[[135 117 107 108 108 142 136 109 106 129 140 133 153]
 [113 131 153 120 134 127 148 107 117 116 132 119 120]
 [119 126 124 132 146 118 109 131 129 133 145 141 105]
 [134 125 132 111 138 130 146 129 122 130 128 110 139]
 [149 127 153 109 133 151 132 134 114 137 112 120 129]
 [149 130 134 133 138 132 104 113 131 117 106 115 126]
 [118 134 107 127 118 151 137 118 128 115 117 112 126]] -> 107

[[114 131 136 144 131 134 127 153 117 143 134 144 145 131 131 149]
 [124 117 111 132 146 104 136 119 107 134 107 132 113 118 109 122]
 [137 114 120 140 121 120 107 121 123 132 127 122 116 139 116 126]
 [118 129 122 102 124 114 146 103 121 109 121 108 119 133 120 107]
 [150 105 113 121 129 143 125 112 128 111 157 114 128 145 129 110]] -> 113

[[143 107 121 131 150 114 107 129 156 130 122 112 151 132 149]
 [150 101 101 148 125 135 127 116 154 126 111 135 119 153 117]
 [140 154 129 103 136 140 150 109 114 126 127 112 145 137 128]
 [122 106 121 118 133 147 150 149 135 127 106 138 112 134 152]
 [136 127 153 136 128 113 114 115 101 116 142 146 146 153 101]
 [106 129 134 124 145 128 101 109 117 102 142 146 148 100 131]
 [135 109 153 132 133 116 137 137 104 127 120 153 113 153 132]
 [114 124 128 102 121 138 109 114 143 133 126 143 139 129 137]
 [113 122 112 149 111 113 104 141 128 136 123 149 106 129 111]
 [137 123 153 129 111 138 141 136 130 116 113 113 128 126 105]
 [111 117 152 101 146 107 143 136 123 136 145 137 112 149 152]
 [143 142 145 155 120 103 112 141 146 152 126 121 122 118 136]] -> 145

[[118 120 129 120 116 113 126 133 133 102 136 155 137 113]
 [120 119 134 123 114 113 127 137 128 108 130 147 134 119]
 [113 118 133 120 112 115 127 134 124 108 129 146 137 125]
 [117 119 134 122 113 114 127 135 126 108 129 147 135 121]
 [114 118 133 121 112 115 127 134 125 108 129 146 137 124]
 [121 120 130 121 116 111 126 135 132 103 135 154 136 114]
 [115 118 133 122 112 114 127 135 125 108 129 147 136 123]
 [111 119 132 115 111 119 130 132 120 108 130 143 143 130]] -> 132

[[118 135 129 116 130 129 136]
 [135 122 133 132 136 129 133]
 [138 119 131 133 152 123 124]
 [130 127 130 136 133 132 130]
 [118 135 122 120 134 125 126]
 [126 128 128 121 145 124 129]
 [122 130 123 126 149 125 125]] -> 123
---
119  152  114  117  109  150  148 value 117, 152
157  121  139   98  123  148  149 value 98, 157
125  116  100  124  121 value 100, 125
139  121  157  137  144 value 157, 157
126  115  113  106  107 value 113, 126
135  121  107  105  136 value 107, 136
118  120  113   99  109 value 113, 120
---
[[121 152 126 114 120]
 [136 149 139 117 130]
 [104 143 132 119 116]] → 130

[[130 125 131 121 129]
 [127 123 131 107 122]] → 122

[[129 126 131 137 151 128]
 [128 130 135 133 125 124]] → 124

[[132 139 156 127]
 [147  99 129 110]] → 110

[[151 102 132 126]
 [147 123 153 107]
 [122 102  99 152]] → 107

[[151 103 140 143]
 [124 130 153 131]] → 131

[[129 122 129 132 131]
 [116  98 130 142 134]] → 134
---
[140 157 118 107 115 125 135] gives 118

[125 137 142 126 102 121] gives 137

[152 131 148 114 144] gives 152

[131 130 122 130 136 152 144] gives 122

[143 136 146 156 128] gives 143

[[118 146 120 143]
 [126 136 131 132]
 [141 107 121 112]] gives 132

[[136 127 137 132 139 136 146]
 [123 111  99 111 128 121 114]
 [131 130 136 126 109 135 138]] gives 136
---
[[129 143 139 119]
 [131 135 130 107]
 [120 141 149 116]]	141

[[129 128 137 130 130]
 [125 127 118 130 154]
 [140 130 124 124 146]]	124

[[139 106 127 120 124 107 131]
 [144 111 136 120 126 112 121]
 [123 121 133 123 118 115 140]]	118

[[120 124 151 129]
 [138 145 134 114]
 [136 132 105 125]]	132

[[119 139 155 140]
 [116 121 123 118]
 [121 140 141 138]]	140

[[122 129 124 111 152 130]
 [127 126 121 126 142 125]
 [113 155 117 146 131  99]]	146

[[131 143 100 130 117]
 [113 109 107 111 142]
 [119 143 106 125 121]]	106

[[133 139 133 121]
 [122 116 125 139]
 [112 121 103 126]]	121

[[151 155 128 120 120]
 [122 114 115 107 132]
 [136 117 139 125 129]]	139

[[134 150 137 115 144 145 136]
 [130 124 128 122 137 128 132]
 [127 135 133 126 134 137 127]]	134
---
[149 116 155 141] => 155

[[139 130 112 116 110 104]
 [122 138 140 139 120 136]] => 110

[131 139 105 115 152] => 115

[149 129 142 108] => 142

[153 117 130 121 125 127] => 125

[130 151 130 106 114] => 106

[[124 132 106 115 117 136 138]
 [134 109 127 115 124 133 129]
 [110 144 115 125 114 138 129]] => 136

[150 104 133 118 141 136 104] => 136

[143 146 116 116 149 115] => 149

[ 99 140 143 126 107 154 109] => 154
---
array([103, 128, 143, 100, 130, 127, 145]) Answer: 145, 143

array([123, 111, 129, 109, 154]) Answer: 154, 129

array([149, 114, 113,  99]) Answer: 149, 114

array([158, 132, 138, 141, 131, 118, 114]) Answer: 158, 141

array([[123, 104, 121, 143],
       [138, 111, 108, 101],
       [125, 142, 138, 116]]) Answer: 143, 142

array([124, 125, 117, 125, 137, 104, 128]) Answer: 137, 128

array([151, 125, 144, 130, 146, 110, 124]) Answer: 151, 146

array([128, 106, 131, 101, 126, 117, 111]) Answer: 131, 128
---
[[113 121 140 106 106 133 130 122 133 147 131 150]
 [121 113 131 138 145 135 144 141 124 144 144 116]
 [149 129 141 140 114 133 139 123 128 116 138 133]
 [139 145 138 106 126 120 126 149 109 139 122 108]
 [115 145 120 143 108 119 147 126 120 147 149 118]
 [140 145 124 124 144 139 125 106 106 135 148 109]
 [138 127 113 141 150 149 122 119 140 147 150 112]] -> 150

[[116 124 117 143 137 132 130 135 143 128 145 128 122 136]
 [151 135 143 115 117 133 135 106 109 134 124 108 124 125]
 [122 116 128 120 127 144 126 131 111 103 119 122 124 132]
 [137 129 139 119 126 148 131 116 120 129 123 131 133 140]
 [158 147 138 133 118 117 113 108 126 146 143 133 122 131]
 [131 146 132 104 153 120 148 135 135 106 127 119 111 119]
 [123 116 122 114 129 148 111 113 121 107 105 133 155 126]
 [119 124 123 117 143 132 123 138 134 103 138  99 105 117]] -> 136

[[128 128 132 127 138 127 126 129 127 129 129]
 [129 129 128 129 121 128 137 128 127 131 132]
 [126 128 134 127 130 129 155 130 129 127 129]
 [127 126 128 126 141 128 127 128 126 130 130]
 [127 127 125 128 123 124 128 129 130 130 133]
 [124 125 129 129 133 130 122 129 128 129 126]
 [128 123 126 127 132 126 132 129 126 128 133]
 [127 124 129 128 136 131 134 128 126 128 127]
 [127 124 128 131 125 126 129 128 130 128 123]
 [127 128 133 128 133 127 144 130 129 127 127]] -> 129

[[122 134 133 136 133 140 138 121 123 136 137 131 115 131 128]
 [135 121 148 130 137 133 141 121 145 142 144 131 123 109 126]
 [122 128 105 122 136 127 113 131 114 129 114 119 131 121 114]
 [121 124 125 127 132 135 130 143 124 128 136 119 131 114 110]
 [134 121 113 123 129 142 113 149 114 124 124 120 105 134 122]
 [113 136 116 119 109 119 128 140 122 130 118 129 139 149 137]
 [119 119 128 123 132 144 118 128 131 114 121 113 135 131 113]
 [127 125 136 117 122 128 142 123 144 135 144 115 124 127 129]] -> 128

[[135 136 132 118 122 127 135 132 141 125]
 [130 140 122 145 131 136 119 123 114 129]
 [128 133 124 144 134 135 121 125 116 131]
 [127 123 130 143 141 134 128 131 122 137]
 [134 134 133 117 122 126 136 133 142 126]
 [137 146 128 120 117 128 131 129 137 122]
 [135 152 120 135 120 133 119 122 120 122]] -> 125

[[136 142 139 123 124 131 128 120]
 [133 105 117 114 125 144 142 125]
 [126 153 108 132 131 140 117 117]
 [127 126 122 126 119 130 131 134]
 [126 148 113 130 120 131 130 136]] -> 120

[[142 125 149 145 137 112 129 136 134]
 [114 125 114 124 120 126 137 134 115]
 [138 134 129 143 149 135 128 130 126]
 [124 123 118 117 114 130 140 115 134]
 [132 134 128 118 106 115 103 149 130]
 [126 123 131 130 103 140 124 119 143]
 [133 136 119 125 129 128 117 130 124]
 [126 136 134 127 120 145 115 124 133]
 [119 131 108 120 129 124 130 124 117]
 [120 109 132 116 117 112 122 151 121]
 [123 143 135 138 147 140 126 123 131]
 [136 148 116 125 138 142 120 126 146]] -> 134

[[124 121 113 134 119 128 122 139]
 [123 149 123 120 121 132 126 129]
 [124 116 123 151 121 128 119 120]
 [124 123 123 118 121 145 135 125]
 [147 123 125 116 132 135 116 116]
 [126 124 149 120 121 128 128 147]
 [121 123 130 118 131 131 126 123]
 [120 153 123 128 134 132 140 144]
 [134 145 128 142 121 127 140 116]] -> 139

[[119 130 117 145 136 118 128 132 116 130]
 [141 133 133 129 134 138 138 135 109 138]
 [120 130 125 146 125 108 129 123 122 135]
 [118 137 117 152 122 115 123 127 121 136]
 [134 125 148 131 116 115 136 121 115 139]] -> 130
---
[[152 136 131 133 121 129 114]
 [158 129 117 131 137 131 119]
 [108 137 129 128 124 130 151]] ans = 152

[[130 111 147 138 149 105]
 [114 107 145 103 146 139]
 [145 152 144 103 126 119]] ans = 130

[[111 145 126 143 132 142 145]
 [120 147 137 140 140 138 146]
 [117 120 112 128 102 136 125]] ans = 111

[[144 128 131 151 132 131 114]
 [124 123 130 121 132 139 136]
 [131 141 149 140 129 146 119]] ans = 144

[[133 121 114 132 123 125 104]
 [129 143 129 135 128 115 116]
 [138 136 131 131 134 112 127]] ans = 133

[[117 132 156 128 152]
 [148 110 135 141 152]
 [112 125 143 121 152]] ans = 117
